One turning vector, and how many ticks it has turned:
The counts run from 0 to 256.
[ 2.70  0.12  1.98 -0.94 -0.43 -0.60 -0.82 -1.54  1.33  0.70  2.38 -1.05
 -1.29 -1.20  2.41 -0.95 -0.52  2.77  0.15 -1.25  1.85  1.26 -0.39  1.20
  0.76  0.57 -0.58 -0.29 -0.57 -0.97  0.54  0.45 -1.01  1.57  0.71 -0.18
 -1.76  2.05 -0.49 -0.38  1.75 -4.15 -0.26  0.38  0.62  1.74  0.28  0.53
  0.16 -0.30  1.66 -1.68 -1.88 -1.12  1.23  0.13  0.10]  64
[ 3.50  0.73  2.86  1.46 -1.29 -0.09 -0.07 -3.64  1.22 -1.63  0.42 -1.24
 -0.46 -1.29  2.32 -1.83 -0.31  2.46  0.78 -0.17 -0.90  0.47 -0.82  1.58
 -0.51  0.36 -0.59 -1.15  0.27 -0.33  0.36 -1.40 -1.72 -0.23  0.10  1.71
  0.57  0.17  0.88  0.04  1.03 -1.95 -0.81  0.84  0.69  0.31 -1.33 -0.75
  0.90  0.08  0.49 -1.91  0.23 -2.76  1.04  0.79  0.78]  249
[-1.60  1.07  1.39 -2.22  2.50 -0.84 -0.08 -0.06  0.34 -1.65  1.38 -1.38
 -2.41  0.45  0.23 -0.61 -2.34  1.34  0.20  0.77 -0.46 -1.26  0.62  0.02
  2.23  0.33  1.57 -1.96  0.00 -1.16 -0.77 -0.09 -0.19 -1.15  1.60  0.07
 -0.09  1.57 -0.96  1.94 -1.19 -1.56  1.40  1.15  2.13  0.23  1.13  1.69
  1.60  0.75  0.49  0.22 -0.44 -0.19  0.50 -1.03  2.47]  196
[-0.77 -0.02  1.25 -1.46 -0.30 -1.90  1.24 -0.74  1.78 -1.23  0.03 -1.67
 -1.94  1.15  0.31  0.63 -0.65  1.13 -2.20 -0.42 -1.73  1.59  0.79  0.27
  0.51  1.43  1.65 -0.26 -0.14  2.14  0.88  0.05  0.15 -2.02 -1.14  1.25
  1.37  0.23 -0.14  2.94 -1.36 -1.70  0.93  1.43 -0.61 -0.77  0.03  2.42
  0.93  2.29  2.20 -0.01  1.96  0.37  0.85 -2.25  1.00]  43
[-1.93 -0.52 -1.22  1.14 -0.26  0.19 -1.05 -2.52  0.79 -1.90  2.67 -1.17
  1.29 -0.39  2.20 -1.71  0.47 -0.07  0.90 -1.88 -0.41  1.79 -1.08  0.81
 -0.74 -0.88  0.17  0.00 -2.15 -0.15 -0.35  0.13  0.17 -0.87 -0.83 -1.83
 -0.72  0.15 -1.30 -0.31 -2.07 -0.36  1.95  1.85 -1.91 -1.20 -3.55 -0.58
  0.26 -0.46 -0.20 -0.54 -0.37 -0.98  0.46 -0.81 -0.48]  117
[-0.64  0.27  1.59 -2.66  0.89 -1.59 -0.44  1.03  0.89  0.09  0.58  0.02
 -3.00  1.93  0.21 -0.51 -1.55  1.13  0.43  0.52  0.05 -0.18  0.54 -0.19
  2.88  0.56  1.52 -1.88  0.44  0.94 -0.21 -0.14  0.12 -0.54  1.76  1.01
  0.37  0.72 -0.39  1.18  0.01 -3.26  0.35  1.23  1.64 -0.26  1.14  2.72
  0.24  2.16  0.77 -0.06  0.65  0.68  2.05 -1.47  2.33]  227
[-3.98  0.44 -1.48 -0.19  0.53 -0.40 -1.08 -2.29  1.02 -1.87  2.58 -1.52
  1.55 -1.17  0.49 -1.39  0.01 -0.80 -0.42 -0.61 -0.92  0.72 -0.23  1.18
  0.17  0.20  0.05  0.23 -1.06 -1.49 -0.08 -0.06 -1.67 -0.67  0.33 -1.76
 -0.13  0.11 -2.30  0.26 -2.33 -0.13  1.63  1.26 -1.03 -1.96 -3.81  0.45
  1.56 -1.04 -1.53  0.17  0.59 -0.59  0.19 -0.88  1.01]  148
[-0.06  0.36  1.86 -1.90  0.51 -1.30 -0.08  0.17 -0.68 -0.90 -0.37  1.10
 -1.48 -0.99  1.38 -2.80 -0.65  1.85  2.32 -0.57  2.05 -0.52  0.72 -1.57
  1.70  0.01  1.32  0.61  0.66 -3.26 -0.15 -1.47 -0.30 -1.22  1.56  1.10
 -1.17  1.78 -1.58  0.36  0.83 -1.61 -0.04  3.04  1.84  0.41  0.81  0.04
 -0.07 -0.73 -0.81  0.10 -1.16 -1.20 -0.16 -0.26  0.52]  200
[ 1.69  0.05  1.67  0.00 -2.45 -0.41  1.18 -1.28  1.60 -0.05 -1.59  0.55
 -1.34  1.48  2.47 -0.21  1.55  1.97  0.02  0.43 -2.17  0.35  0.32  0.29
 -0.28  0.85  1.56 -1.20 -0.55  2.72  0.29 -1.62 -0.61 -0.64 -0.51  3.86
  1.57 -0.03  0.70 -0.64 -0.36 -0.05 -1.55  1.14 -0.38 -1.23 -0.98  1.23
 -0.57  2.35  1.90 -0.43  1.02 -0.95  1.42 -1.99  0.46]  39
[-0.52 -0.40  0.77 -0.67 -0.64  0.37  1.06 -0.50  0.76  3.37 -0.22 -0.57
 -0.43 -2.40  1.42  0.30  2.02  0.44  0.37  0.89 -0.43 -1.80  0.74  1.79
 -0.82  0.49 -0.55  0.27 -1.72  0.13  0.90 -0.35 -3.30  2.53  0.55  1.79
 -0.95  2.94 -0.76 -0.68  0.59 -1.65 -1.02 -1.33  0.53 -0.58 -1.22  0.29
 -1.69 -1.29  0.76 -1.73 -0.80 -1.70  0.10 -1.67  1.66]  126
[ 1.76  1.23  0.81  0.39 -0.71  1.67  0.38 -1.31  1.28  0.09 -1.51  0.46
 -0.52  0.19  2.08 -1.68  0.33  1.64  3.62  1.67 -1.00 -2.23 -1.34 -0.35
 -0.64 -0.49  0.25 -1.33 -1.50 -1.06 -0.74 -2.47 -1.87  0.54  0.53  2.82
  0.45  0.74 -0.42 -2.22 -0.09  1.26 -1.62 -0.09  1.25 -0.16 -0.99 -0.55
 -0.16  0.19 -0.32 -1.16 -0.83 -2.93 -0.13 -0.62  0.87]  188
[-2.84  0.72  0.34 -2.32  2.08 -0.59  0.02  0.80  0.25 -2.17  1.99 -1.13
 -1.19 -0.04  1.77 -1.20 -1.66  1.59  1.09  0.00  0.59 -0.80  0.11 -0.14
  1.77 -1.37  2.05  0.10 -0.81 -2.44 -1.31 -0.24  0.25 -1.13  1.42 -0.85
 -1.70  2.35 -2.19  0.28 -2.07 -0.71  2.02  1.44  1.33 -0.10  0.72  0.59
  1.59 -0.32  0.20  0.39 -1.05  0.54  0.06 -0.52  0.98]  166
[-2.59 -1.56 -0.96 -1.87  0.09  0.20 -0.26  1.89  1.46  1.60  1.35  0.07
 -1.66  1.89  0.94  0.36  0.81 -0.39  0.80 -0.74  1.27  0.42  0.24 -0.20
  0.69 -0.86  2.27  0.17 -2.04  2.01 -0.09  0.78  1.41 -0.17 -0.01 -0.66
 -1.87  2.03 -1.50 -0.15 -1.49 -1.95  2.16  0.87 -1.09 -1.20 -0.12  1.67
 -1.85  1.08  1.92  0.21 -1.24  1.17  0.94 -2.40  1.18]  106
[ 0.83  0.28  0.74 -1.35  0.12  1.26 -0.58  0.68  2.48 -0.09  0.27 -0.17
 -2.82  3.09  1.40  0.20 -1.76  2.08  1.11 -0.59 -0.12  0.75 -1.00 -1.05
  1.67 -0.03  1.24 -1.12 -1.89  1.72  0.11  0.70  1.72 -1.24  0.04  0.67
 -0.09  0.91 -0.63  0.57 -1.10 -1.04  0.39  0.72  0.61  1.15  1.23  1.80
  0.89  2.59  2.54 -0.97 -0.92  0.05  0.92 -2.68  0.46]  256
[-1.86 -1.02 -0.21  1.58 -1.19  0.02  0.80 -2.62  0.74 -1.60  0.80 -1.29
  1.26 -1.85  1.01 -1.68  1.72 -0.12 -0.50 -1.98 -0.81  1.59  0.36  1.14
 -1.60  0.48 -0.09  1.93 -1.33 -0.68  1.30 -0.24 -1.38 -1.18 -1.50  0.18
  0.28  0.70 -1.50  0.68 -1.69  0.37  0.88  1.43 -1.91 -1.12 -3.44 -1.36
  0.05 -1.62 -0.42 -1.11 -0.04 -1.48 -1.25 -1.38 -0.18]  115
[ 0.70  1.08  1.01 -0.14  0.61  0.09 -1.40 -2.26  2.24 -2.07  2.52 -2.18
 -1.26  1.05  0.19 -0.91 -3.39  1.22 -0.64 -0.63 -1.19  1.26 -1.02  0.23
  1.22  1.23 -1.13 -1.40 -0.17 -0.55  0.89  1.00 -0.47 -1.03  0.51 -0.88
  0.76 -0.72 -0.33  2.41 -0.80 -2.83  0.12  0.42  0.51  0.53 -0.86  1.34
  2.37  1.08  1.11 -1.60  0.60 -1.21  0.68 -0.80  1.09]  29
[ 0.74 -0.71  0.30  1.69 -3.16  0.12 -0.49 -2.74  2.05  0.27 -1.06  1.43
  0.30  1.21  1.55 -1.00  1.82 -0.23  1.35 -1.15 -0.57  1.95 -0.54 -0.41
 -0.59  0.88 -0.53  0.44 -0.76  1.61  1.89 -1.00 -0.46 -1.46 -0.94  2.33
  1.88 -1.70 -0.62 -0.43  0.32 -0.97 -1.03  1.35 -2.14 -1.59 -3.06 -0.10
 -1.24  0.57  0.49 -1.42  0.96 -1.49  0.75 -2.22 -0.65]  54
[-2.55  0.53 -0.72 -1.81  0.02  0.65  1.47 -0.10  1.65 -1.53  1.36 -1.96
 -0.52  0.34  2.35 -0.27 -0.03  1.46 -0.98 -0.58 -1.02  0.14  0.16  0.09
  0.61 -1.03  2.24  1.16 -2.69 -0.88 -0.71  0.17  0.45 -1.84 -0.02 -0.44
 -1.44  2.69 -1.96  0.32 -3.21  1.49  1.88  0.94 -0.60  0.07 -0.94  0.46
  1.61  0.60  1.77 -0.08 -0.81  0.52 -1.10 -2.22  0.09]  134
[-1.46 -0.55  0.05 -0.30 -0.95  0.12  1.00 -0.21 -0.14  0.90 -2.39  1.69
 -0.49  0.13  1.31 -1.49  1.44 -0.22  3.38  0.86  0.21 -1.65  0.85 -1.87
 -0.14  0.13  1.66  0.93 -0.89 -1.34  0.37 -2.32 -1.04 -0.95  0.95  2.75
  1.17  1.04 -1.98 -0.58 -0.53  0.68 -1.22  1.57  0.57 -0.77 -0.96 -0.61
 -2.09 -1.07 -1.29 -0.08 -0.61 -2.01 -1.45 -3.14  0.79]  172
[ 3.04  0.60  2.77  0.62 -1.28 -0.20  0.72 -3.16  1.02 -0.34 -0.31 -1.33
 -0.91 -1.75  1.26 -0.94 -0.19  2.02 -0.02 -0.39 -0.62  0.29  0.08  0.91
 -0.49  1.79 -1.49 -0.51  0.30 -1.27  1.64 -0.79 -2.37  0.20 -0.17  2.26
  0.93 -0.27  0.56  1.05  1.51 -2.12 -1.81  0.46  0.73  0.72 -0.43 -0.43
  1.13 -0.06  0.96 -2.33 -0.06 -2.64 -0.16 -0.60  0.24]  248
[ 2.20 -1.72  1.25  0.55 -2.54 -0.01  0.05 -2.15  1.08  0.49 -1.42  1.36
 -0.87  0.65  1.23 -1.58  0.95  1.20  1.51 -1.34  2.07  2.04 -0.48 -1.54
  0.27  0.85 -0.66  2.26 -0.37 -0.77  1.99 -1.30 -0.24 -1.69 -0.89  1.87
  0.71  0.46 -0.58  0.05  1.29 -1.76 -1.58  2.14 -1.10  0.78 -0.85 -0.74
 -0.95 -0.53 -0.04 -1.57 -0.84 -1.93 -1.07 -2.31 -0.73]  51
[ 0.35 -1.07 -0.97  2.40 -1.20  2.02 -0.87 -2.66  2.24 -1.81  0.84 -0.81
  0.43  1.02  1.66 -1.36  0.48  0.14  1.72 -1.85 -0.56  1.84 -2.23  0.28
 -1.90 -0.72  0.06 -0.27 -2.61  1.64  0.50 -0.08  0.64 -1.47 -1.52 -0.26
  0.69 -1.04 -0.46  0.10 -1.22  0.39  1.17  1.19 -2.67 -1.19 -3.08 -0.74
 -0.73  0.52  1.04 -1.28 -0.79 -1.99  0.36 -1.38 -0.70]  86
[-2.92  0.06 -0.15  1.16  1.59 -0.50 -0.81 -1.58  0.32 -2.08  0.82 -0.96
  0.00  0.25 -0.56 -1.99 -0.82 -1.11  1.81  0.00 -1.90 -1.21  0.01  0.82
 -0.51  0.48  0.69 -2.12 -0.62  0.15  0.27 -1.03 -1.35 -1.26  0.79  0.52
  2.06 -0.61 -0.15  1.73 -2.00 -0.01  1.03  0.90  0.12 -2.67 -2.86  0.36
 -0.65 -0.39 -1.95  0.61  0.99 -2.39  0.35 -1.62  1.90]  177
[ 0.58 -0.24  3.05 -1.46 -1.03 -2.80  0.21 -0.84 -0.70 -0.40 -0.89  0.90
 -1.78 -0.73  1.16 -1.96  0.11  1.61  0.29 -0.40  1.46  0.89  1.35 -0.74
  1.52  1.41  0.92  0.71  1.40 -1.96  0.88 -1.66 -1.01 -1.08  1.16  2.20
 -0.18  1.49 -0.56  0.79  1.37 -3.12 -0.53  2.58  1.46  0.04  1.04  1.08
 -0.62  0.03 -0.35 -0.32 -0.10 -0.64  1.33 -0.50  1.17]  231
[ 0.25  1.74  0.82 -1.21 -0.24  0.69 -1.87 -0.71  0.46  0.69  1.00  0.53
  0.14 -0.50  1.87 -2.54 -0.73  1.36  3.72  0.36  1.39 -1.47 -1.28 -0.57
  1.50 -0.13 -1.15 -0.26 -1.05 -3.30 -0.16 -0.95 -1.63  0.88  2.42  0.44
 -1.23  1.65 -1.96 -1.88  0.70 -1.47 -1.26  0.59  1.40  1.42 -0.99 -0.83
  0.26 -0.80 -0.68 -1.23 -1.39 -1.64 -0.37 -0.04  0.51]  185
